Each named turn below is shown by a few rows before and after it. Which turns, in which order, take the first row of each later pair to the second? The first pair is answered.
netu:
[ 0.72 -1.00 -0.18  0.40 -0.82  0.10 -0.01 -0.35  0.70 -0.22  0.13 -0.41
  0.17  0.50 -0.14  1.44  1.32 -1.16 -1.41  0.75  0.73 -0.14  0.46  0.15] => [-0.11 -0.52  0.50 -0.26 -0.68 -0.57  1.38  0.30  1.79 -0.44 -0.91 -0.27
  0.40  1.10  0.82  0.04  0.07 -1.13 -0.44  0.94 -0.08 -0.09  0.32  0.03]
[-0.70 -1.06 -3.16 -0.41  0.97 -2.91  1.47  1.89 -1.74  0.03 -0.35 -1.10
 -0.73 -2.60 -0.50 -1.84  0.71  1.06  0.28  0.51  0.23 -0.12 -0.86 -0.51] => [ 1.32 -2.18 -2.42 -0.72  1.24 -1.77  0.86  0.62 -2.17  0.69  0.25 -3.11
 -0.94 -1.33 -1.10  0.65  1.57  0.16 -0.67 -1.07  0.61 -0.02 -1.42  0.48]
[ 1.43 -0.48  0.33  0.07 -0.63  0.46  0.82  0.81 -0.19 -0.75  0.09  0.20
 -0.43 -0.09  1.68  0.82 -0.26 -0.07  0.94 -0.95 -3.20  0.76 -0.54 -0.13] => [ 0.72  0.09 -0.62  1.12 -0.86  0.27  0.11  1.08 -0.70 -0.93  0.51  1.58
 -0.58 -1.50  1.18  0.33  0.44  0.55  0.73  0.14 -2.65  0.49  0.01 -0.73]
[ 0.30 -0.26 -0.39  0.79  0.28  1.66 -1.41 -0.12 -1.36 -0.19  1.15  0.70
  0.58  0.00 -1.05  0.70 -0.44 -0.08 -0.87  0.67 -0.03  0.42  0.75  0.08] => [ 0.10 -0.36  0.77 -0.57  0.69  1.22  0.42 -0.11  0.23 -0.06  0.08 -0.59
  0.85  1.82 -0.03  0.07 -1.74 -0.60  0.01 -0.35 -1.21  0.73  0.29  0.20]
lugib:
[ 2.03 -0.25 -1.63  1.30 -0.63 -1.61 -1.64 -0.74  0.12  1.07  0.73  0.82
 -0.02 -0.50 -0.18  0.02  0.44  0.50  1.97 -0.05  0.34  0.00 -1.05 -0.16] => [ 2.08 -0.36 -1.61  1.25 -0.64 -1.41 -1.56 -0.69  0.07  1.07  0.49  0.74
 -0.16 -0.42 -0.39  0.02  0.53  0.54  1.89 -0.13  0.20 -0.11 -1.31 -0.05]
[ 1.61 -1.65 -1.27  0.14  1.41 -0.65  1.32  0.81  0.37  0.16 -0.12 -2.40
 -0.26 -1.32  0.21  0.69  0.35  1.09 -0.60 -1.02 -2.22  0.72 -1.47 -0.30] => [ 1.51 -1.63 -0.81  0.85  1.43  0.14  1.00  1.09  0.24 -0.10  0.29 -1.43
 -0.03 -1.53 -0.57  1.07  0.03  1.24 -0.72 -0.52 -3.04  0.51 -1.23 -0.55]
[ 0.62 -0.18  1.84 -0.91 -1.27  0.82 -0.70 -0.83  0.82  0.12 -0.92  0.37
  0.82  2.47  1.69  0.75 -0.20 -0.63 -0.11 -1.65  0.44  0.00  0.68 -0.16] => [ 0.86 -0.43  1.78 -0.61 -1.21  1.23 -0.94 -0.67  0.62  0.08 -0.56  0.19
  0.92  2.45  1.26  1.09 -0.23 -0.75 -0.22 -1.67  0.30  0.07  0.59 -0.04]
[-0.83  0.92 -0.39 -0.90  1.01  0.10  0.58  1.52 -1.24 -0.51 -0.45 -0.57
  0.36  1.10 -0.79 -1.51 -1.15 -0.25  0.92  0.74  0.63  0.05  0.06  0.92] => [-1.01  0.85 -0.28 -0.80  0.80  0.47  0.61  1.60 -1.38 -0.50 -0.29 -0.44
  0.44  1.18 -0.95 -1.39 -1.33 -0.28  0.76  0.72  0.38  0.01  0.05  0.92]
lur:
[ 1.90 -1.35  0.00  0.56  0.75 -1.25  1.33  0.87  1.07  0.17 -0.34 -1.77
 -0.79 -2.79 -1.08  1.37  0.36  0.63 -0.69 -1.02 -2.30 -0.21 -1.29 -0.61] => [ 0.51 -0.58 -0.96  0.95  1.17 -1.18  1.49  1.89 -0.21 -0.74 -0.05 -0.65
 -0.27 -3.07 -1.95  0.15 -0.03  1.29 -0.10  0.33 -1.88 -0.50 -1.22 -0.91]
[-0.72 -0.15  1.37  0.99 -0.56 -0.48 -0.96  0.74  1.48 -0.25 -0.15  2.71
 -0.27 -2.21  1.12 -0.63  0.07  0.94 -0.17  2.07 -1.14 -0.49  0.09 -1.59] => [-0.36 -0.41  2.17  1.37 -0.31  1.73 -1.76  0.59  0.41 -0.73  0.77  2.84
  0.26 -0.91 -0.30  0.69 -0.42  0.51 -0.48  1.95 -1.22 -0.72 -0.02 -1.00]
[ 0.83  0.00  1.25 -1.10  0.81  2.17 -1.84 -0.25 -1.12 -0.03  0.10 -1.63
  0.48  3.06 -0.38  0.25  0.04 -0.23  0.47  0.00  1.97  0.67 -0.37  0.67] => [ 0.87 -0.02  0.52 -1.83  0.35 -1.06 -0.56 -0.60  1.15  0.74 -1.52 -2.25
 -0.78  1.14  2.30 -1.00  1.02  0.32  0.78 -0.69  1.82  1.15 -0.38  0.25]
[ 0.87 -0.75 -2.36  0.10  1.37  1.07  1.43  0.92 -0.45 -2.08  0.23 -1.35
  0.19  0.08 -0.87  0.28 -1.71 -0.09  0.11  0.28 -0.49  0.09 -3.20 -0.31] => [ 1.76 -1.25 -1.44 -0.25  1.06  0.87  1.44  0.03  0.51 -1.45  0.11 -2.39
 -0.25  0.31 -0.08  1.27 -1.33 -0.35 -0.17 -0.69 -0.72  0.26 -3.19 -0.05]

Each pair is two turns apart.
[ 0.72  0.12 -0.51  0.00  0.18 -1.84  1.53  0.28  1.48 -0.03 -0.27 -0.52
 -1.61 -1.29  1.05 -0.84 -0.13 -0.17  0.77 -0.70 -0.71 -0.63 -0.54 -0.06] => [ 0.47  0.12 -1.56  0.64  0.27 -1.73  1.28  0.75  0.55 -0.25  0.13 -0.15
 -1.62 -2.01  0.01 -1.03 -0.14  0.28  0.57 -0.19 -0.38 -0.78 -0.65  0.12] => lugib, netu
[ 0.03 -0.06 -0.34  1.41 -0.63  1.07 -1.58 -0.24 -0.75 -0.06  1.21  1.88
  0.13 -1.75 -0.99  0.71  1.43  0.35 -0.83  1.14  0.47 -0.27  0.71 -0.25] => [-0.26  0.39 -0.90 -0.05 -0.87 -1.40 -0.89 -0.84  0.07  0.55 -0.24  1.14
 -0.54 -1.55  1.08 -0.69  2.12  0.31 -0.65  0.31  1.82  0.13  1.06  0.08] => lugib, lugib
[ 1.17 -0.93 -0.38 -0.02  0.49 -0.27  1.94  1.20 -0.19  0.02 -0.14 -2.08
 -0.56 -0.61 -0.68  1.39 -1.26 -0.37 -0.06 -1.27 -2.21 -0.75 -1.74  0.59] => [ 0.32 -0.45 -0.81  0.29  0.85  0.09  1.85  2.09 -1.07 -0.55  0.24 -1.28
 -0.10 -0.55 -1.50  0.73 -1.62 -0.28  0.22 -0.45 -1.93 -0.99 -1.77  0.64] => lur, lur
[-0.03 -0.21  0.75 -0.41  0.60  1.35 -0.83  0.27 -0.69  0.08  1.11 -1.13
  0.94  1.97 -1.36  0.92 -0.34 -0.36 -0.56 -0.08  0.55 -0.03 -0.15  0.78] => [ 0.27 -0.21  1.61 -0.45 -0.21 -0.10 -0.57 -1.08  2.28  1.13 -0.02 -0.75
  0.14  0.72  1.22  1.02  0.44 -0.05 -0.47 -0.66 -0.66  0.37  0.31 -0.02] => lugib, lur
[ 0.14 -0.71 -0.79  0.44 -0.65  0.82 -0.31 -0.11 -1.24 -0.60  0.08 -0.01
  0.89  0.79 -1.59  1.55  0.35  0.07 -0.23 -0.46  0.92  0.09  0.66  1.44] => [-0.66 -0.17 -1.83  0.39 -0.92 -1.62  0.60  0.67 -0.35 -0.60 -0.83  0.35
  0.42 -0.63 -0.53 -0.27  0.61  0.66  0.37  0.11  1.38  0.13  0.65  0.89] => lur, lur
[ 0.15  0.38 -0.57 -0.33 -0.26 -1.21  0.96  0.59  1.10  0.61 -0.71  0.16
  0.10 -0.39  1.40 -0.05 -0.79  0.59  0.11 -0.07 -0.49 -0.11 -0.68 -0.65] => [ 0.33  0.17 -1.25  0.95 -0.48 -0.17 -0.74  0.49 -0.79  0.55  0.66  0.86
  0.02 -0.90 -0.41  1.19  0.06  0.73 -0.83  0.78  0.44 -0.66 -0.34 -0.39] => netu, lur
[ 0.86  0.27  1.13 -0.81 -0.93  0.22 -0.32 -1.58  1.69  0.88 -0.12 -0.42
 -0.57 -0.37  1.25  0.67  1.20 -0.23 -0.17 -0.97  0.06  0.52  1.22 -0.46] => [-0.67  0.87 -0.90 -0.46 -0.34 -1.31  0.70  0.06  0.56 -0.11 -0.20  0.52
 -0.52 -1.86  0.82 -1.68  1.00  0.62  0.77  0.38  0.93  0.16  1.19 -0.64] => lugib, lur
[ 0.21 -0.45 -0.19  0.25 -0.67  0.01 -1.14  0.43 -1.47 -0.40  1.73 -0.49
  0.13 -0.27 -0.67  1.63  0.79 -0.73 -0.80  0.29  1.12 -0.86 -0.23  1.41] => [ 0.88 -0.73  0.05  0.28 -0.76 -0.62 -0.87 -0.04 -0.61 -0.07  1.38 -0.71
 -0.24 -1.05  0.12  2.22  1.25 -0.75 -1.07 -0.10  0.45 -0.70 -0.35  1.16] => lur, lugib
[ 1.29 -1.19  0.60  1.73  0.27 -0.21 -0.57  0.61  0.06 -0.33 -0.26 -1.39
  0.08 -3.37 -0.96  3.12 -0.87 -0.60 -0.75 -1.02 -2.10 -0.08 -1.29  0.33] => [-0.06 -0.41  0.85  0.95  0.29 -1.79  1.17  1.21  1.85 -0.52 -1.80 -1.02
  0.12 -2.86  0.80  0.72 -2.24 -0.48  0.48 -0.65 -2.97  0.21 -1.09 -0.14] => netu, lugib
[-0.27 -0.11 -1.41  0.73 -0.05 -0.11 -0.44  1.42 -1.30 -1.97  0.10  0.46
 -0.02 -2.07 -1.23 -0.66 -0.12  0.69 -0.26  1.18  0.38 -1.23  0.13  0.19] => [ 0.60 -0.47  0.72  1.05 -0.69  1.79 -1.33 -0.02  0.09 -1.33  0.37  1.15
  0.24 -1.35 -0.77  1.22 -0.03  0.42 -0.91  0.92 -0.99 -1.03  0.87 -0.27] => lur, lugib
[ 0.01  0.68  0.10 -1.94  0.22 -3.13  1.73 -0.49 -0.02 -0.16 -0.13  0.86
 -1.26 -1.44  0.76 -0.92  1.33  0.92  1.60 -1.07  0.24 -0.50 -1.58 -0.12] => [ 1.46 -0.17 -0.41 -0.85  0.32 -1.54 -0.06 -0.96 -1.77  0.02  1.50  0.50
 -1.32 -1.69 -1.22  1.15  2.36  0.67  0.25 -1.51  0.89 -0.74 -1.60  0.47] => netu, lugib
[ 0.56 -0.53 -1.96 -0.55  1.37 -1.86  1.05  0.99 -0.68 -1.26  0.21 -1.07
 -0.93 -0.93 -0.18 -2.38 -0.11 -0.41 -0.23  0.69  1.05 -0.19  0.80  0.16] => [ 1.28 -1.03 -1.38 -0.83  1.68 -1.07  1.00  0.92 -1.16 -1.07  0.64 -2.11
 -0.84 -0.08 -0.84 -1.42 -0.52 -0.68 -0.28  0.18  0.83 -0.21  0.22  0.74] => lugib, netu
[ 1.56 -0.33 -1.24  0.88  0.52 -0.39  0.83  0.68 -0.81  0.40  0.56 -0.70
 -0.24 -1.26 -1.65  1.30  0.29 -0.76 -1.28 -0.09  0.64 -0.09 -0.87  0.85] => [ 1.48 -0.19 -1.05  1.29  0.36 -0.36  0.61  0.86 -0.43  0.58  0.70  0.06
 -0.23 -1.87 -1.71  1.49  0.17 -0.48 -1.29  0.40 -0.19 -0.01 -0.92  0.31] => lur, lugib
[-0.19  0.91 -1.87  1.86  0.43 -1.74  0.27  0.64 -0.34  0.17  0.55  0.61
 -0.59 -3.51 -0.04 -0.13  0.67  1.07  0.19  0.84  0.39 -0.52 -0.80 -0.81] => [ 1.82 -0.48  0.42  1.78  0.93  1.17  0.00 -0.32 -0.26  0.60  1.14 -1.32
 -0.04 -1.49 -0.75  2.91 -0.08  0.08 -0.57 -0.41 -1.25 -0.36 -1.60  0.23] => netu, lugib
[-1.40  1.51  0.53  0.22 -0.09 -0.34  0.76  2.02  0.49 -0.76 -1.09  2.37
  0.75  0.14  0.58 -1.47 -1.07  0.42  0.80  2.08 -1.38  0.10  0.54 -0.51] => [-0.78  1.25  2.18 -0.10 -0.70  0.92  0.01  0.36  1.38 -0.23 -1.03  2.31
  0.75  1.68  1.18  0.02 -0.88 -0.14  0.45  1.20 -1.54  0.23  1.15 -0.33] => lur, lugib
[-0.75  0.18  1.82  1.51 -0.82  1.33  0.57 -0.20  1.05 -0.51  0.32  2.85
  0.75 -0.21 -0.96 -0.32 -0.81  0.41  0.53  1.94 -2.14  0.74 -0.96 -1.19] => [ 0.88 -0.67  0.63  1.66 -1.39  0.50 -1.67 -2.09  0.08  0.83  1.11  1.64
 -0.35 -1.37 -1.03  1.14  2.45  0.31 -1.03  0.57  0.91  0.83 -0.52 -0.47] => lugib, netu
[ 0.66 -0.70  0.45 -0.02  0.59  0.29  0.64  0.58  0.46 -0.06 -0.85 -1.30
 -0.16 -0.05 -0.74  0.59  0.04  0.02 -0.31 -0.18 -0.82  0.14 -0.96  0.09] => [-0.06 -0.29  0.34  0.78  0.37  0.44  0.24  0.89  0.62 -0.47 -0.47  0.07
  0.01 -0.73 -1.03  0.06 -0.07  0.32 -0.05  0.78 -1.30 -0.03 -0.63 -0.37] => lugib, netu
[-0.52 -0.14 -1.72  0.28  0.74 -1.29  2.01  1.89 -1.86 -0.66  0.04  0.42
 -0.43 -1.52 -0.69 -2.29 -0.43  0.91  0.63  1.70  0.76 -0.89 -0.09  0.02] => [ 2.41 -1.45  0.48 -0.73 -0.05 -1.20  1.70 -1.06  0.83  1.39 -0.59 -2.26
 -1.31 -0.73  1.55  0.89  0.87 -0.04 -0.57 -1.20 -0.10  0.01 -0.06  0.45] => lur, lur
[-2.56  1.17  1.23 -0.06 -0.77  1.54 -0.65 -0.05  0.05 -0.82 -0.36  1.82
  1.18  2.16 -0.03 -1.05 -0.81 -0.38  0.67  1.30  0.10  0.12  1.05 -0.99] => [-1.31  0.76  0.01  0.48 -1.03  0.81 -2.48 -1.18 -1.20 -0.15  0.39  1.15
  0.21  1.12 -0.23  0.05  1.64 -0.44 -0.66  0.72  2.64 -0.10  1.20 -0.38] => lugib, netu
[ 1.56 -0.45 -0.84 -0.13  0.26  0.44 -0.26  0.40 -1.00  0.37 -0.45 -0.15
 -0.04 -0.67 -0.56 -0.11  0.14  1.04 -0.22 -1.85 -0.28  0.44 -0.81  1.83] => [ 0.81 -0.05 -0.55 -0.26  0.48  0.28  0.61  0.95 -0.58 -0.10 -0.81  0.03
  0.22 -0.48 -0.15 -0.98 -0.67  1.21  0.38 -1.61 -1.09  0.52 -0.77  1.59] => netu, lugib
[-2.58  0.49  0.11  0.53 -1.51  0.73 -0.38  0.07 -0.07 -1.07 -0.62  1.48
 -0.08  0.22  1.31 -0.18 -0.18  0.99 -0.46  1.37  0.50 -0.29  0.89 -0.08] => [-1.96  0.24  1.20 -0.56 -1.26  0.76  0.67 -0.24  0.82 -0.72 -1.35 -0.18
  0.11  1.60  2.03  0.10 -0.97  0.33 -0.32  0.43 -0.19 -0.14  0.36  0.39] => netu, netu
[-0.44 -0.05  1.09 -0.53 -1.71  1.00 -3.26 -2.87 -0.09  0.95 -0.10  0.20
  0.25  1.42  1.12  0.22  1.51 -0.84 -0.97 -0.21  2.46  0.29  1.88  0.67] => [-0.33 -0.22  1.44 -0.12 -1.47  2.03 -3.62 -2.61 -0.65  0.69  0.57  0.30
  0.52  1.44  0.32  0.88  1.21 -0.88 -1.35  0.01  2.04  0.02  1.56  0.88] => lugib, lugib
[ 0.67 -0.47  1.52  0.29 -0.86 -0.64  0.18 -0.63  2.38  1.13 -0.58  0.11
 -0.51 -1.06  2.58  0.72  0.02  0.14 -0.03 -0.51 -1.18  0.68 -0.02  0.05] => [-1.12  0.41 -0.73 -0.20 -0.17 -2.21  0.87  0.90  0.31  0.27 -0.97  0.20
 -0.54 -1.22  1.74 -2.17 -0.42  0.51  0.89  0.63  0.89  0.36 -0.09  0.22] => lur, lugib
[-0.71 -0.40 -0.62 -0.31 -0.03 -1.75  0.92  0.10  2.25  0.09 -0.48  0.63
 -1.01 -1.58  1.46 -0.90  0.77  0.71 -0.14  0.47 -0.63  0.05  0.13 -0.79] => [-0.62 -0.57 -1.72  0.73  0.11 -0.74 -0.41  0.44 -0.27 -0.38  0.87  0.99
 -1.10 -2.24 -0.79 -0.22  1.61  0.93 -0.84  1.11  0.70 -0.28  0.20 -0.34] => netu, lur
[ 0.83  0.43  0.72 -0.38 -0.99 -1.96  1.11 -0.71  4.37  1.30 -0.53 -1.09
 -1.29  0.08  2.99 -0.21 -0.79 -0.27 -0.23 -1.52 -0.28 -0.66 -0.10 -0.94] => [ 0.46  0.29  1.55  0.88 -0.29  3.37 -0.97  0.15  0.39 -0.08  1.94 -0.09
  0.83  3.08 -1.86  1.50 -2.53 -0.97 -0.86 -0.31 -0.37 -1.39 -0.10 -0.28] => lur, lur
[ 0.84 -0.25  0.18  0.13 -0.43 -0.13 -0.37 -0.46  0.12  0.68  0.35 -0.76
 -0.58 -1.06  0.47  1.24  0.52  0.24 -0.36 -0.60 -0.63  0.23 -0.25 -0.50] => [-0.88  0.51 -0.11  0.16  0.14  0.16  0.45  0.79 -0.64 -0.42  0.39  0.50
  0.17 -0.55 -0.07 -0.46 -0.94  0.51  0.56  0.72 -0.84  0.04 -0.10 -0.89] => netu, lur
[-0.58 -0.73  0.02 -1.53 -0.10 -0.69  0.49 -0.26  0.42  0.16 -0.27 -1.60
  0.28  1.87  0.59 -1.09 -0.29 -0.93 -0.54 -0.49  0.84 -0.19  0.03  0.48] => [-0.91 -0.54 -1.23 -0.76 -0.17 -1.13 -0.27  0.36 -0.45 -0.16  0.11 -0.68
  0.15  0.46 -0.20 -1.58  0.42 -0.43 -0.65  0.17  1.91 -0.40  0.09  0.22] => netu, lugib
[ 0.58 -0.02  1.04  0.72 -0.73  2.41 -1.74 -0.48 -0.13  0.53  0.55  0.72
  0.40  0.28 -0.26  1.01 -0.17  0.15 -0.73  0.20 -0.62  0.11  0.56 -0.22] => [ 0.41  0.05  1.58  0.31 -1.07  1.91 -1.38 -1.09  0.90  0.79 -0.23  0.64
  0.23  0.69  1.00  0.64 -0.04  0.11 -0.63  0.06 -0.68  0.42  0.90 -0.47] => lugib, netu
[ 0.70  0.00  1.73  0.26  0.25  3.59  0.83  0.76  0.62 -0.34 -0.37 -1.43
  0.17  0.98 -1.84  2.37 -1.24 -0.29  1.14 -0.11 -0.62 -1.22 -0.73  0.67] => [-1.72  1.57  0.47 -0.17 -0.36  0.60  1.92  1.69  1.98 -0.67 -1.83  0.58
 -0.19 -0.55  0.54 -1.33 -1.31  0.87  2.52  1.50 -0.06 -0.93  0.20 -0.61] => netu, lugib
[-0.86  1.22 -0.54  0.37  0.13  1.48 -0.60 -0.07 -1.50 -0.02  0.91  0.71
  1.06 -1.81 -1.11  0.61  1.03  0.09  0.30  2.24  1.23 -0.36  0.58  0.09] => [-0.25  1.09 -0.54 -0.28 -0.46 -0.84  0.20 -0.83  0.75  0.90 -0.46 -0.25
  0.01 -2.92  1.63  0.35  1.98  0.17  0.29  1.10  0.85  0.15  0.51  0.03] => lur, lur
